Each row is where one point has got to under a steady rotation. How many steps took it there?
The counts run from 0 to 108.
[116 173 133 137 112  77 126 162 151 146 105 129  90 149 117 149  87  71
 150 137 125 142 151 137 147 125 149 175  69 164 108 163 120 125 116 115
 132] | 0
[111 116 145 129 115  74 138 124 141 113 105 166  91 138 109 122 101 137
 143 102  73 170 119 133 170  99 100 144 137 107 123 127 178 115 181 149
 154] | 22
[111 128 116 125 192  71 124 180 107 129 112 176 110 154 110 119  92 128
 138 170 125 165 138 152 115 148 135 171 162 105 118 133 123 127  88 108
 117] | 79
[ 95 156 119 116 147 104 106 124 120 123 104 128 110 141 115  89 156 100
 149 118 105 204 186 185  92 117 140 100 109 126 127 133 124 117 149 132
  89] | 76
[150 171 124 117 138  85 154 154 156  99 117 172 101 127 169 173 107 104
 121 140 121 118  93 142  99 107 134 171  90 144 120 141 139 124  90 114
  91] | 86
[128 194  87 142  73 138 110 159 112 124 142 112 116 169 180 133 102 115
  80 162 142 136 151 120 129 127 124 123 132 133 109 136 122 123 156 171
  55] | 53
[153 156 125 149 138  85 153 139 186  95  91 118 124 137 107 138 139  89
 137 107  98 169 118 202 103 178 132 149 137 167 132 102 123 146  97 131
 126] | 3
[140 164 133 142 133  73 138 129 203 101 120 111 103 119 108 119 140  72
 143 111  95 167 131 161 104 155 135 132  96 160 134 126 113 150 110 118
 106] | 2
[119 153 153 120 120 133 157 123 140 123  98 139 114  99 155 143 148 130
  89 121 113 154 170 127 114 170  90 145 131 149 200 134 169 167 119 139
  75] | 64
[158 189 168 172 158 108 118 108 165  91 142 186 136  96 116 137 126 128
 146 123 114 115  95 163 116 130 124 128 143  91 139  98 155 160  99 130
 134] | 91
[147 148 130 151 135 154 117  95 133  86  64 135 157 140 165 162 141 105
  67 123 125 126  86 127 116 104 133 127 142 151 162 122 118 107 150 106
  95] | 31
[143 150  44 113  72 127 108 136 114 102 125 107 163 134 136 125 161 138
 138 107 107 158 153  74 157 143 119 105 153  97  99 133  99 148 133 162
 122] | 48
[ 89 136 112 154 152  83 163 147 150  76 112 133 124 148 154 132 127 138
  70 133 101 155  91  92 104 113 116 121 187 127  87 110 139  89 149 138
 146] | 25
[ 74 182 129 149 135 119 112 108 143 140 143 132  96  67 159 140 148 122
 173 112 131 147 179 102 123 149 122  92 127 128 139 158 115 158  94 139
 157] | 69
[151 156 159 159 126 116 123 140 165 131 161 119 123 122 119 140 113 133
  81 130 138 162 133 134 114 178 115 134 183 140 123 136 116 127 101 128
  57] | 58
[139 138  87 111 189  77 169 160 142 131  89 116 121 165 122 158 131 105
 141  97 129 149 149 107 103 119 125 119 103 108 100 154 107 172 141 144
 111] | 82
[146 153 162 156 111 115  83 113 161 151 163 144  98 134 118 149  83 131
 110 136 118 169 145 146 127 167 102 149 175 115 149 127 115 137 104 127
  72] | 57
[112 164 147 133 154 142 102 144  85 111  92 153 110  96 149  89 118 133
 160 127 158 131 164 155 147 132 188 131 136 158 105 183 116 101 116 133
 117] | 73
[124 121 127 130 160 123 154 125 118 109 139 149 143 156 155 142 134 174
 107  81 102 170 101 134  75  98 175  90 163 127 158 120 158  86 112 114
 109] | 99
[128 161 146 114 131 123 156 113 149 142 124 148 103  93 125 151 139 142
 113 111 110 138 181 112 164 187  94 153 112 143 184 162 161 169 137 135
  89] | 63
[ 95 157 123 147 123 142 167 133 114 103  98 124 125 108 164 134 147 120
  85  96 134 139 158 135  94 171 116 140 155 182 186 130 178 155  98 130
 103] | 65
[155 140 139 141 111 119 149 143 117 142 112 100 162 140  90 168 125 143
  75 106 168 142 187 117 130 152 148 153 160 151 114 140 125 136 115 153
  97] | 60
[140 120 123 123 134 118 130 137 167 126 113 156 156 124 155 147 152  97
 118  88  91 169  90  82 148 108 140  99 136  75 164 184 139 123 163 156
 118] | 104
[126 178 142 164 158 129 148  98  89 123 114 130 115 142 108 123 105 186
 141  83 129 108 139 131 138  75 167 103 106 125 130 114 170 127 160 151
 144] | 95
[143 152 138 155 138 143 116  82 128 115 130 127 127 110  99 138 108  68
  88 101  79 159 111  96 132 147 119  47 121 106 172  89 120 134 109 128
 133] | 36
[147 115  94 146 176  76 151 130 149 140  70 127 116 168 130 157 110  94
 156  76 126 122 148 145 111 104 126 151 118 109 130 146 101 195 140 133
 106] | 83
[172  98 102  96  73 126 126 131 101 107 102 136 105 122 158 100 107 172
 126  95  69 146 122 124 140 147 166 128 161 142 169 113 119 123 129 110
 133] | 44
[155 209 155 152 167 113 135 132 159  81 146 178 142  91 133 129 137 133
 125 122 135 104  90 143 117 143 138 101 145 108 129 109 159 129 113 142
 125] | 92
[150 192 119 148 111  89 146 138 145  80 116 143 131 134 148 163 136  90
 125 115 129 109 119 135  78  88 147 150  97 162 100 135 151 137  84 127
 108] | 87
[ 99 167 130 142  93  94 125 145 131 106 128 136 119 143 144 132  92  98
  96 167  95 159  95  71 185 105 142 152  91 131 120 144 142  98 159 138
 161] | 108
[151 140  79 152 109 149  74 136 110 130 111 133 139 139 160 108 103 134
 164 118 120 136 118 116 170 161 103 148 184  82 154 131  96 170 155 142
 100] | 50
[120 132 127 134 148 107 101 121 171 130 139 163 139 117 128 145 156 126
 140  98 101 163 106  55 147  90 135 100 131  76 153 190 138 118 151 127
 128] | 103
[111 152 140 145 144 139  97 135 101 126  70 145 130  96 166  94 128 116
 161 107 169 129 157 176 124 145 182 122 176 141 137 151 100 107 106 146
 123] | 72
[138 154 127 134 161 116 128  70 179 116 101 144 113 109 143 174 121 131
 102 122  98 123  79  86 162 121  96 125 136 116 142 157  83 131 184 102
 125] | 29
[138 146 160 128 143 112 127 192 157 130  98 204 127 109 131 124 134 140
 116 122 130 133  95 118 123 107 148 100 135  82  99 164 164  87 107 143
 104] | 18
[ 65 174 136 145 109 112 111 122  96 151 118 132  98  93 153 169 117 130
 168 119 141 135 197  96 144 147 132 147 118 143 137 143 120 151  73 137
 180] | 68
[164  97 111 131  77 120 140 113 123 103 106 121 105 124 147  82 112 155
 115  67  77 152 149 112 127 126 165  95 144 142 180 113 111 147 146 103
 125] | 43
[120 167 107 126 136 122 141 128 122 128 129 149 111 151 121 178 149 144
 168  49 112 157 132 139 112 107 129  57 102 111  90 121 130 112  83 139
 130] | 14
[164 131 142 155 124 141 133 117 108 119 101 144 142 115 108 146  88  84
  72  94 100 142 101 123 121 145 141  58 155 103 182  75 110 139 106 144
 142] | 37
[ 92 156 108 152 122 141 166 158  70 104 108 109 121 126 158 141 128 131
 115  85 134 137 153 127 133 174 144 141 153 201 139 123 178 132  85 143
 139] | 66
[106 129 136 132 142  97  90 113 132 124 138 172 140 145 115 164 130 155
 142 103 115 158 131  59 144  69 161 126 133  81 145 182 140 114 127 121
 152] | 102
[150 205 137 142 171 125 171 140 133  92 109 154 154 106 126 137 129 141
 100 119 144  96 108 150 110 121 172  87 132 110 113 100 151 117 125 172
 128] | 93
[130 150 146 138 118 109 138 183 137 115  91 179 135 138 128 115 146 124
 103 111 132 142 131 113 121  76 156  98 113  90  97 165 176  93 134 164
 117] | 19
